Named moves come first, each a turn or a mirror and shown by rows before and after it. Which of them, in which order, take the first row of each pair that follows to the second? Write the first one first, as in the answered first pair.
N (before |-> after):
[ 11  -6  -3   5   4 -16  28  15  20   5   8   8 -18  -5] |-> [  1 -10   6  -4 -20   9  -3 -27  12  -2  -7 -17  14  -5]
[ 19   7  -1   1  -6 -20  -5  11  -8   6  32 -28 -10 -11] |-> [ 15   5  -3  -2 -10 -12 -13   1  -7   2  29 -32   1 -10]
[  1  -4   2  -2   0   8 -18 -16  -8  -5  -6 -11   3   3] |-> [  5  -5  -2   4  14  -9  -3   9  -3   0   5   5 -17   3]
[  8  -6   6  11  24 -11   2  26  -5   1  19   9 -16  -3] |-> [ -1  -7  13  -1   0  14 -29 -16 -15  -6   2 -18  13  -2]
X (before |-> after):
[ -8 -22   2  -7  -3   7 -44 -13 -18   8  -5 -25 -21   1] |-> [-24 -21 -10 -15 -22  10 -24 -17 -14   7 -18 -24 -11  -1]
[ 18   3  -1  25  16 -10  10  24   9   0  18   0   4  -4] |-> [  1   2 -10  11  -4 -13  29  24  16   2   4   9  15 -12]
[ -4   8 -13   0 -12  -5  37   2   9  -4 -15  24  20  -9] |-> [31 12 14 29 24 -8 -2  7 -5 -3 18 11  2  6]
U (before |-> after):
[ -7 -17   0 -25 -11  11  -5 -15 -17  -7 -15 -10  -9   5] |-> [ -9 -12  -8 -27  -8   0  18   4 -11  -6 -13   5 -21   4]
[  3  17  -1  13  10 -12  52  11  12   4   8  18  22  -1] |-> [ 11  16  20   9   0  13   2 -33  -1  -4   8 -10  46   5]
[ 24  -9 -11   5  14 -24  -1  27   3  -4  23  10  -5   2] |-> [ 31 -12  -5   8  11  -6 -32   2  -4  -8  24  -9   9   5]
P (before |-> after):
[ -1  -9  -7  11 -10  23 -20 -27   5  -2   0 -17 -15  17] |-> [ -6 -11 -15   7 -17  22 -14 -18   6  -2  -2 -10 -23  15]
[ 26  -3  10  32  19 -13   4   3 -10  -5  29   9 -21   5] |-> [  8 -12 -14  16   9 -19  13  19  -3  -2  13  19 -45  -3]
[  4   0   4 -19  26  -5  11  29  -6  14  15  -2 -14  -8] |-> [ -6   5  -3 -22  12  -6  29  22  -1  12   5   0   2 -12]
[ -1  12   3  13   3 -13  27   7  10  13   2  10  10   1] |-> [ 11  14  11  17  16 -10  15   3   3   9  14   5   7   6]
Then:
Each pair is 2 to 3 moves apart.
[ 16  12  36   1  26   6  -6 -25 -18 -10  11  14  21   6] |-> [ 21  10  34   3  36   0  -1 -15 -15  -8  13  19  15   9] | X U X
[  3  13  20   7   1   6 -14 -15 -12 -10   5 -17  23   7] |-> [-14  -1   9 -10  -5  12 -30 -13 -13  -4  -4 -18   2   4] | P U N
[-23  -7 -20 -21 -22  15  24   5   3  12 -13   6 -13  -4] |-> [14 18  9 21 10  3 30  2 -3  4 24  4 22  6] | P N P
[ 21   6  20  22  13  -2 -15 -20  -6 -12  22 -24   3  13] |-> [  9  15  14  19  -5  -3  22 -25   4 -12  15 -13  34  10] | N X P
[-41 -13 -38 -23  -4   0   3  26  18  11 -28  13 -55  -6] |-> [ -7  -8   5   1   9  27 -69 -27  -7  -5  -2 -33 -25   9] | U P X
[ -5   0 -13  -7  -1  -1  12  34   1   5 -14  15 -40  -5] |-> [ 10  -1  13   0   3  18 -40  -3 -13  -2  -5 -13 -23   6] | X U
[  4  -1  -9   3  18 -21  22  36  -1   4  10  14 -24   1] |-> [-14  -9  -4 -19 -21  20 -30 -26  -9   1 -15 -21   8  -2] | N P X
[ -9  -4   4 -15 -22  43 -50 -39  -4   1 -11 -27  -3  -2] |-> [ -3  24   4  -4 -29  26  16 -38  12  -1  -5 -11  53  -4] | U P U
[ -9  11  -9  10  10 -13  35  22   8  10  -4  17   2   0] |-> [16 19 17 26 23  2 -3 -4 -2  7 14 -3 15 12] | P P U
[  6 -29 -14  17  23 -24  -5  33 -15   0  17  19 -44  -4] |-> [  6 -29   4  10   2   9 -58 -30 -30  -9  10 -14  -8  -1] | X N X
[-28   1 -34   0 -12 -24  41  12  -8   3 -40   5   1  -3] |-> [-10 -19 -14   4  14 -10 -39   6 -25   0 -25 -23 -42   5] | X N P
[-21 -24 -19 -22 -21   6 -15  12   9   6 -22  -1 -38 -11] |-> [ -5  -6   7 -10 -30  22 -21 -33   5  -6 -14 -21  23  -4] | P N U
